Each row below has a hidden score, from 0 to 20, with 10 about the middle. What is it? The score is a weighted sum of the row's numbers plus the product of two more (or one squared), each taken from its middle value.
[ 1.9  0.6  1.9  0.  -1.3  1.3 -2.  -1.3  1.3 -0.7  0.  -1.3 -1.3 -1.3 -1.3  0.  -1.3 -1.3  0. ] 11
[ 0.  -0.7  1.3 -0.6 -1.3  1.3  0.  -0.7  1.3  1.3  1.3  1.3 -0.7  0.7  0.  -0.7  1.3 -0.6  0. ] 5
[ 1.3  1.3 -1.3  0.7  0.6 -0.7 -0.7  0.7 -0.7  1.3  0.6  0.  -1.3  0.   1.3  0.6 -0.7 -0.6  0. ] 10
[ 1.3  0.6  0.   0.7  0.6 -0.7 -0.7 -1.3 -0.7  2.  -0.7 -1.3  0.7  0.7 -0.7  0.6 -0.7 -1.3  2.6] 8
[ 0.   1.9 -1.3  0.   0.6  0.  -0.7  0.7 -0.7  0.6  1.3  0.7 -0.7  0.7  0.6 -0.7  0.6  0.6  0.7] 10
[-1.3 -0.7 -1.3  0.7 -0.7 -0.7  0.6  0.  -1.3  0.  -1.3  0.7  2.   0.  -1.3 -1.3  2.   1.9 -0.6] 8
[-1.3 -0.7 -1.3 -2.   2.6 -2.   2.6  0.  -2.   0.6 -0.7  1.3  0.   1.3  0.6  0.6 -0.7 -0.6 -0.6] 9
[-1.3 -0.7 -1.3  0.   0.   0.   0.6  0.7 -0.7  0.   0.  -0.7  0.7 -0.6  0.   0.   1.3  1.9 -1.3] 12
[ 0.   0.6  0.6 -0.6  0.6 -0.7  0.   1.3  0.7  0.   0.6  1.3  0.   0.   0.6  0.6  0.  -0.6  0. ] 9
[ 0.   1.3  0.   1.3  0.  -0.7 -0.7  1.3  0.  -0.7  0.  -0.7 -1.3  3.3  0.6  0.6 -0.7  0.  -0.6] 13
[ 1.3 -1.3 -0.7  0.7 -0.7  0.6 -1.3 -0.7 -0.7 -1.3 -1.3 -0.7 -0.7 -1.3 -1.3  2.   0.6  0.   0.7] 11
[-0.6  1.3  0.   0.7  0.  -0.7  1.9  0.   1.3  2.   0.  -0.7  0.   2.  -0.7 -1.3 -0.7  0.  -0.6] 17
[-0.6 -0.7  0.   0.7 -0.7  0.6  0.6  0.   2.   0.   0.  -0.7  0.7  0.7  0.   0.6 -0.7  0.   0. ] 15
[-0.6  1.3  1.3  0.  -0.7  0.  -0.7  0.   2.   0.   1.9  0.7  0.   0.7  0.  -1.3  0.  -1.3  0.7] 11
[ 0.6  0.6 -1.3 -0.6 -0.7  0.6 -0.7  0.7 -0.7  1.3  3.3  0.  -1.3  0.   1.3  0.   0.6  0.   0. ] 5
[ 0.  -0.7  0.   2.  -1.3  0.   0.  -0.7  0.7  0.  -1.3  0.7 -1.3  1.3 -1.3 -1.3  0.   1.9  0. ] 8
[-1.3  0.  -0.7  1.3 -1.3 -0.7 -0.7  0.  -0.7 -0.7 -0.7  2.6 -0.7  0.7 -0.7 -2.   1.3  0.  -1.3] 11
[ 0.6 -0.7  1.3  0.   2.   0.   1.3 -0.7  0.   0.6  0.   0.   0.7  0.   0.6  0.6 -0.7 -1.3  1.3] 8
[-0.6  0.6  0.6 -0.6 -1.3  0.   1.3  0.   1.3  2.   1.3 -0.7  2.  -0.6  0.  -0.7  0.   0.  -0.6] 8
[-0.6 -1.3  0.6 -0.6 -1.3  1.9 -1.3 -0.7  2.  -2.   0.  -1.3  0.7 -0.6  0.   1.3 -0.7 -0.6  0. ] 18
[-0.6  0.  -1.3  0.7  0.6  0.   0.   0.  -0.7  0.6  0.6  0.   1.3 -1.3 -0.7  0.   2.6  1.3  0. ] 15
[-0.6 -0.7  1.9 -0.6  0.  -0.7  1.9 -0.7  2.   0.6 -0.7  0.7  0.   0.7  0.6 -1.3 -0.7  0.  -0.6] 14
[ 0.   1.3  0.   0.   0.6 -1.3  0.   0.   0.   1.3  0.   0.   0.7  1.3 -0.7  0.6 -0.7  0.6  1.3] 7
[-0.6  0.6 -0.7 -0.6  0.  -1.3  2.6  0.7  0.   0.6 -0.7 -0.7  0.7  0.   0.6  0.6 -1.3  0.6 -0.6] 11
[-1.3 -2.6 -1.3 -2.  -0.7 -1.3  0.  -1.3 -1.3 -1.3 -2.   0.  -1.3 -0.6 -0.7  2.  -1.3 -1.9 -1.3] 9
[-0.6 -1.3  0.   0.7 -0.7  1.3 -0.7  0.   1.3 -0.7  0.  -1.3  0.7  0.   0.   1.3 -0.7  0.   0. ] 16
[-0.6 -2.   0.  -1.3 -1.3  2.6 -1.3  0.   0.7 -2.  -0.7  0.7 -0.7 -2.   2.   0.6  0.  -0.6 -1.3] 19
[ 1.3  0.   1.3  0.   0.6  0.6  0.6  0.7  0.7  0.6  0.   0.   2.   0.   0.   0.  -0.7 -0.6  2.6] 6
[ 1.3  0.   0.6 -0.6  1.3  0.   0.  -0.7 -0.7  0.   0.6 -0.7 -0.7  0.   1.3  0.6  0.6  0.6  0.7] 8
[ 0.   0.   0.   0.7 -0.7  1.3  0.   0.  -0.7 -0.7  0.   0.   0.7 -0.6  0.  -0.7  1.3  1.9 -0.6] 10
[-0.6 -0.7  0.   2.  -0.7  1.3 -0.7  2.   0.  -1.3  1.3 -0.7 -0.7  0.  -0.7 -0.7  0.6  1.3 -0.6] 11
[-0.6  0.6  0.   0.   0.   0.   0.6  2.6  0.7 -0.7  0.   0.7  0.  -0.6  2.   0.6 -0.7  0.  -1.3] 12
[-0.6 -0.7 -1.3  0.7 -0.7 -0.7  0.   0.  -1.3  0.  -1.3  0.   2.  -0.6 -0.7 -0.7  1.3  1.9 -0.6] 9
[ 3.2 -0.7 -1.3 -0.6  2.6 -0.7 -1.3 -2.  -1.3 -0.7 -1.3 -1.3 -1.3 -1.3  0.   0.6  0.  -0.6  0.7] 17
[ 0.6 -0.7  1.3  0.   2.   0.   0.6  0.   0.   0.6  0.   0.   1.3  0.   0.6  0.6 -0.7 -1.3  2. ] 7
[-0.6  1.3  1.3  0.  -0.7  0.   0.   0.7  2.   0.   1.9  0.7  0.   0.7 -0.7 -2.   0.  -1.3  0. ] 9
[ 1.3  0.6 -1.3 -0.6  0.  -0.7  0.  -0.7 -0.7  2.   0.6  2.  -1.3  0.   0.  -0.7  1.3 -0.6  0.7] 3
[-0.6  0.   0.  -1.3 -1.3  0.   1.3  0.   1.3  2.   0.6 -0.7  2.  -0.6  0.6 -0.7  0.   0.  -0.6] 15
[ 0.6  0.6 -1.3 -0.6  0.   0.6 -0.7  0.7 -0.7  1.3  3.3  0.  -1.3  0.   2.  -0.7  0.6  0.   0. ] 7
[-0.6  1.3  0.   1.3 -0.7  0.6 -0.7 -0.7  0.7  1.3  0.6 -1.3  0.7  0.   0.  -0.7  0.   0.   1.3] 13
[ 0.   0.6  0.6  1.3  0.   0.  -0.7  0.   2.   0.6  1.9  0.  -0.7  0.7 -0.7 -0.7  0.6 -1.3  1.3] 13
[ 0.6  0.6  0.6  0.   0.   0.   0.   0.   0.  -0.7  0.  -0.7 -0.7 -0.6  2.   0.  -0.7  1.3  0. ] 9
[-0.6 -2.   0.  -1.3  0.   0.  -0.7 -0.7 -1.3 -2.   0.   0.7 -0.7  0.7 -0.7  2.  -0.7  0.6 -0.6] 7
[ 0.6 -0.7  1.3  1.3 -0.7  1.3  0.6  0.7  2.   0.   0.6  0.   1.3  0.  -0.7 -0.7  0.   0.   0.7] 7
[ 0.   0.   0.   1.3  1.3  0.   0.  -0.7 -1.3  0.   0.   0.  -1.3  0.   1.3  0.   0.6  1.3  0. ] 11
[ 0.6  0.6  0.   0.7  0.   1.3  0.   1.3  0.  -0.7  0.6  0.   1.3 -1.3  0.   0.   0.6 -0.6  0. ] 14
[-0.6  1.3  1.3  0.  -0.7  0.6  0.   1.3  1.3  0.   1.9  0.   0.   0.   0.6 -0.7  0.   0.  -0.6] 9
[ 0.6  0.   1.3  2.   0.   0.  -0.7 -0.7  0.7  0.6  0.   0.   0.   1.3  0.  -0.7  1.3  0.   1.3] 10
[-0.6  1.3  0.  -1.3  0.6 -0.7  0.   0.  -0.7 -0.7  0.  -0.7  0.7  3.3 -0.7  1.3 -1.3 -0.6  0. ] 12
[-0.6  0.  -0.7  0.   0.6 -1.3  1.9 -0.7  0.   0.6  0.  -0.7 -0.7  0.7  0.   0.  -0.7  1.9 -0.6] 9
[ 0.6  1.9  1.3 -0.6 -0.7 -1.3 -1.3 -0.7  0.   0.  -0.7 -1.3  0.7  0.  -1.3  0.6 -2.  -0.6 -0.6] 9
[ 0.   1.3  0.6 -0.6 -0.7 -0.7  0.   2.  -0.7  0.6  0.  -0.7  2.6 -0.6 -1.3  0.  -2.   0.6 -0.6] 4
[ 0.   0.  -0.7 -0.6  0.  -1.3  1.3 -1.3 -0.7  0.6 -0.7 -0.7  0.   0.   0.   2.  -1.3  0.   0. ] 6
[-0.6 -0.7  0.   0.7 -1.3  0.   0.6 -0.7  2.   2.   0.  -0.7  0.   0.7  0.6  0.6  0.   0.  -1.3] 16
[ 0.   1.3  1.9 -0.6 -0.7 -0.7  0.   0.   0.7  0.6  0.6 -0.7 -0.7  0.7  1.3 -1.3 -1.3 -0.6 -0.6] 8
[-0.6 -0.7 -0.7  0.7 -0.7 -0.7 -0.7 -1.3 -0.7 -1.3 -0.7 -0.7 -0.7  0.  -0.7  0.   0.   2.6 -0.6] 10
[-0.6 -0.7  0.  -0.6  1.3 -1.3  2.6  0.7  1.3  0.  -1.3  0.   1.3  0.   1.3  1.3 -0.7 -1.3 -0.6] 16
[-0.6 -2.6  0.  -1.3 -1.3  2.6 -0.7  0.7 -0.7 -1.3 -0.7  2.  -1.3 -1.3  0.   0.   1.3 -1.3 -1.3] 9
[ 0.   0.   0.6 -0.6  0.   0.  -1.3 -0.7  0.7 -1.3 -0.7  0.7 -0.7 -0.6  2.6  1.3 -0.7 -1.3  0. ] 17
[-1.3  0.  -1.3 -2.   2.6 -2.   0.  -0.7 -2.  -0.7 -1.3  0.   0.7  0.   0.   1.3 -0.7 -0.6  0. ] 15
[-1.3  1.3  0.   0.7 -1.3 -1.3 -0.7 -1.3  0.   1.3 -0.7  2.6 -1.3  2.  -0.7 -2.   0.6 -1.3 -0.6] 9
[-0.6  1.3  0.6  0.  -0.7  0.6  0.   1.3  0.7  0.   1.9  0.   0.   0.7  0.6 -0.7 -0.7  0.6 -0.6] 8
[ 0.   0.6  1.3  0.7  1.3 -0.7 -0.7 -0.7  0.   0.6  0.  -0.7  0.7  0.  -1.3  0.6 -1.3  0.6  0.7] 9
[ 3.2 -1.3 -0.7  0.7  1.3  0.  -1.3 -2.  -1.3 -0.7 -0.7 -1.3 -1.3 -1.3 -0.7  1.3  0.6 -1.3  2. ] 14
[ 0.6 -0.7 -0.7  0.  -0.7  1.9 -1.3 -0.7 -0.7 -2.   0.  -0.7 -0.7 -1.3 -1.3  0.6  1.3  1.3  0. ] 15
[ 0.  -0.7  0.   0.7 -0.7  2.6 -1.3  0.  -0.7 -1.3  0.6 -0.7 -0.7 -0.6 -1.3  0.   1.3  0.6  0.7] 11
[-1.3  0.  -1.3 -2.   2.6 -2.   0.6 -0.7 -1.3  0.  -1.3  0.   0.7  0.7  0.   1.3 -0.7 -0.6  0. ] 17
[ 0.6  1.3 -1.3 -0.6  0.6 -0.7 -0.7  0.  -1.3  1.3  1.3  1.3 -0.7  1.3  0.  -0.7  1.3 -0.6  0.7] 7
[-0.6  1.9 -0.7  1.3  0.   0.   0.   0.   0.   1.3  1.3 -1.3  1.3  0.   0.  -0.7  0.   0.   0. ] 14
[ 0.6  0.6  1.3  0.7 -1.3  1.9 -0.7  0.   2.6 -0.7  0.  -0.7 -1.3  0.  -1.3 -0.7 -0.7 -0.6 -0.6] 17
[-0.6  0.  -2.  -0.6 -0.7  1.3 -1.3  2.  -0.7 -0.7  3.9  0.   0.  -1.3  0.6 -0.7  0.  -0.6 -0.6] 13
[ 3.2 -0.7  0.   0.7  0.6  0.6 -1.3 -1.3 -0.7  0.  -0.7 -1.3 -1.3 -0.6  0.   0.   0.  -1.3  2.6] 7
[ 0.   0.  -0.7 -1.3  0.  -1.3  0.6 -1.3 -0.7  0.6 -0.7 -1.3  0.   0.  -0.7  2.  -1.3  0.   0. ] 8
[-0.6  0.6  0.   0.7  0.  -1.3  1.9  0.   0.7  0.6  0.  -0.7  0.   1.3  0.  -0.7 -0.7  1.9 -0.6] 9
[ 0.   1.9  2.6 -0.6 -0.7 -0.7  0.   0.   0.7  0.6  0.6  0.  -0.7  0.7  0.6 -1.3 -1.3 -0.6 -1.3] 6
[-0.6  0.6  0.   0.  -0.7 -0.7 -0.7  0.   0.  -0.7  0.  -0.7  1.3  0.  -0.7 -0.7  0.   1.9 -0.6] 10
[ 0.6 -0.7 -0.7  0.7 -0.7  0.6 -1.3 -0.7 -0.7 -1.3 -1.3 -0.7  0.  -2.  -1.3  1.3  0.   0.   1.3] 10
[-1.3 -1.3  0.6 -2.   0.  -0.7  0.  -0.7 -1.3 -1.3  0.   0.7  0.   0.7 -0.7  1.3 -1.3  0.  -0.6] 3
[-0.6  0.   0.   2.  -0.7  0.   0.  -0.7 -0.7  0.  -1.3  1.3 -1.3  0.7 -0.7 -1.3  0.6  1.9 -0.6] 8
[-0.6  0.   0.   1.3 -0.7  1.3 -0.7  2.   0.  -0.7  1.3 -0.7 -0.7  0.7  0.  -0.7  0.6  0.6 -0.6] 10
[-0.6  0.  -0.7  1.3 -0.7  1.3 -0.7  2.   0.  -1.3  1.3 -0.7 -0.7  0.  -0.7 -0.7  0.6  0.6 -0.6] 13
[-0.6 -2.6 -0.7 -1.3 -0.7  1.3  0.6 -0.7 -0.7 -1.3 -1.3  2.6 -1.3 -1.3  0.  -1.3  2.6 -1.3 -1.3] 11
[ 3.2 -0.7  0.   1.3  0.6  0.6 -1.3 -1.3 -0.7  0.  -0.7 -1.3 -0.7 -0.6  0.   0.   0.  -1.9  3.3] 7
[ 0.   1.3  0.   0.   1.3  0.   0.   0.7  0.   1.3  0.6  0.   1.3 -0.6 -1.3  0.6 -0.7  0.   0. ] 11
[ 0.   0.   0.6 -1.3 -0.7  1.3 -1.3 -0.7  0.7 -1.3 -0.7  1.3 -0.7 -0.6  2.6  0.6 -0.7 -0.6 -0.6] 17
[-0.6  0.6  0.6 -0.6 -0.7  0.   0.6  0.7  1.3  1.3  1.3 -0.7  2.  -0.6  0.6  0.   0.   0.  -0.6] 10
[ 2.6  0.6  1.9  0.  -1.3  0.6 -2.  -0.7  1.3 -0.7 -0.7 -1.3 -1.3 -1.3 -1.3  0.6 -2.  -1.3  0. ] 9
[-0.6  1.3  0.6 -0.6 -1.3  0.6  0.  -0.7  1.3  1.3  1.9 -1.3  2.   0.   0.  -0.7  0.   0.   0. ] 11
[-0.6 -0.7  2.6 -0.6  0.  -0.7  1.9 -0.7  2.   0.6 -0.7  0.   0.   0.7  0.  -1.3  0.   0.   0. ] 11
[ 2.6  0.6 -0.7  0.7  0.   1.3 -0.7  1.3  0.   0.   0.6 -0.7  1.3 -1.3 -0.7  0.   0.  -0.6  0.7] 11
[ 1.3  1.3 -1.3  0.   0.  -0.7 -0.7  1.3 -0.7  1.3  1.3  0.  -1.3  0.   1.3  0.  -0.7 -0.6  0. ] 6
[-0.6  0.6  0.   0.   1.3  0.   0.  -1.3 -0.7 -0.7  0.   0.  -0.7  0.   2.6  0.   0.   1.3 -1.3] 19
[ 0.   0.6  0.   0.   0.6 -1.3  1.9 -0.7  0.7  1.3  0.  -0.7 -0.7  0.7  0.  -0.7 -0.7  1.9 -1.3] 12
[-0.6 -0.7  0.   1.3 -1.3  1.9 -1.3  0.7  0.  -1.3  0.6 -0.7 -0.7 -0.6 -0.7 -0.7  0.6  0.6 -0.6] 12
[-0.6  0.6  1.3  0.  -0.7  0.6  0.   1.3  1.3  0.   1.3  0.   0.7  0.   1.3 -0.7  0.   0.  -0.6] 10
[ 0.   0.  -0.7  0.7  1.3 -0.7  0.   0.7 -0.7  0.6  0.  -0.7  1.3 -1.3 -1.3  1.3  0.   0.6  0.7] 9
[-0.6  0.6 -1.3 -2.   2.  -1.3 -0.7 -1.3 -1.3 -0.7 -1.3 -0.7  0.7  0.7  0.   2.  -0.7 -1.3  0.7] 19
[-1.3 -1.3  0.  -2.   0.  -1.3  0.  -0.7 -0.7 -0.7 -1.3  0.7 -0.7  1.3  0.   2.  -2.  -1.3 -0.6] 9
[ 0.  -0.7  1.3  1.3 -0.7  0.6  1.3  1.3  2.   0.   0.   0.   0.7  0.  -0.7 -1.3  0.   0.   0. ] 8
[ 0.6  0.   0.   1.3  0.   0.6 -0.7  2.6  0.  -0.7  1.3  0.   0.7 -2.  -1.3 -0.7 -0.7 -0.6  0.7] 6
[-1.3  0.  -1.3 -2.   2.6 -2.   1.3 -0.7 -2.   0.6 -1.3  0.7  0.7  0.7  0.6  0.6 -0.7 -0.6  0. ] 14
[-1.3  0.6 -0.7  1.3 -0.7 -1.3 -0.7 -0.7 -0.7  0.  -0.7  2.6 -0.7  1.3 -0.7 -2.   0.6 -0.6  0. ] 9
[ 0.6  1.3 -1.3  0.7  0.6 -1.3  0.   0.7 -0.7  1.3  0.6  0.  -0.7 -0.6  1.3  0.6 -0.7 -1.3  0. ] 9
[ 1.9 -0.7  1.3  0.7  0.6  0.6  0.6  0.   1.3  0.6  0.   0.   1.3  0.  -0.7  0.   0.  -0.6  3.3] 3
[ 0.   0.   0.   0.7  1.3 -0.7  0.6 -0.7 -0.7  0.   0.  -0.7 -1.3  0.   1.3  0.   0.6  1.3  0. ] 11
[ 0.  -0.7  1.9 -0.6 -0.7  0.   0.   0.   1.3 -0.7  0.   2.  -0.7  0.   0.   0.   0.  -1.3  0.7] 4
[-1.3  0.  -1.3 -2.   2.6 -2.   1.9 -0.7 -2.   0.6 -1.3  1.3  0.7  1.3  0.6  0.6  0.  -0.6 -0.6] 13
[ 0.6  0.6  0.   0.   0.   1.3  0.   2.   0.   0.   0.6  0.   1.3 -1.3  0.   0.   0.  -0.6  0. ] 10
[ 0.6  0.   0.6  1.3  0.6  0.   0.  -0.7  0.  -0.7  0.  -0.7 -1.3  0.   0.6  0.   0.6  1.9  0. ] 12
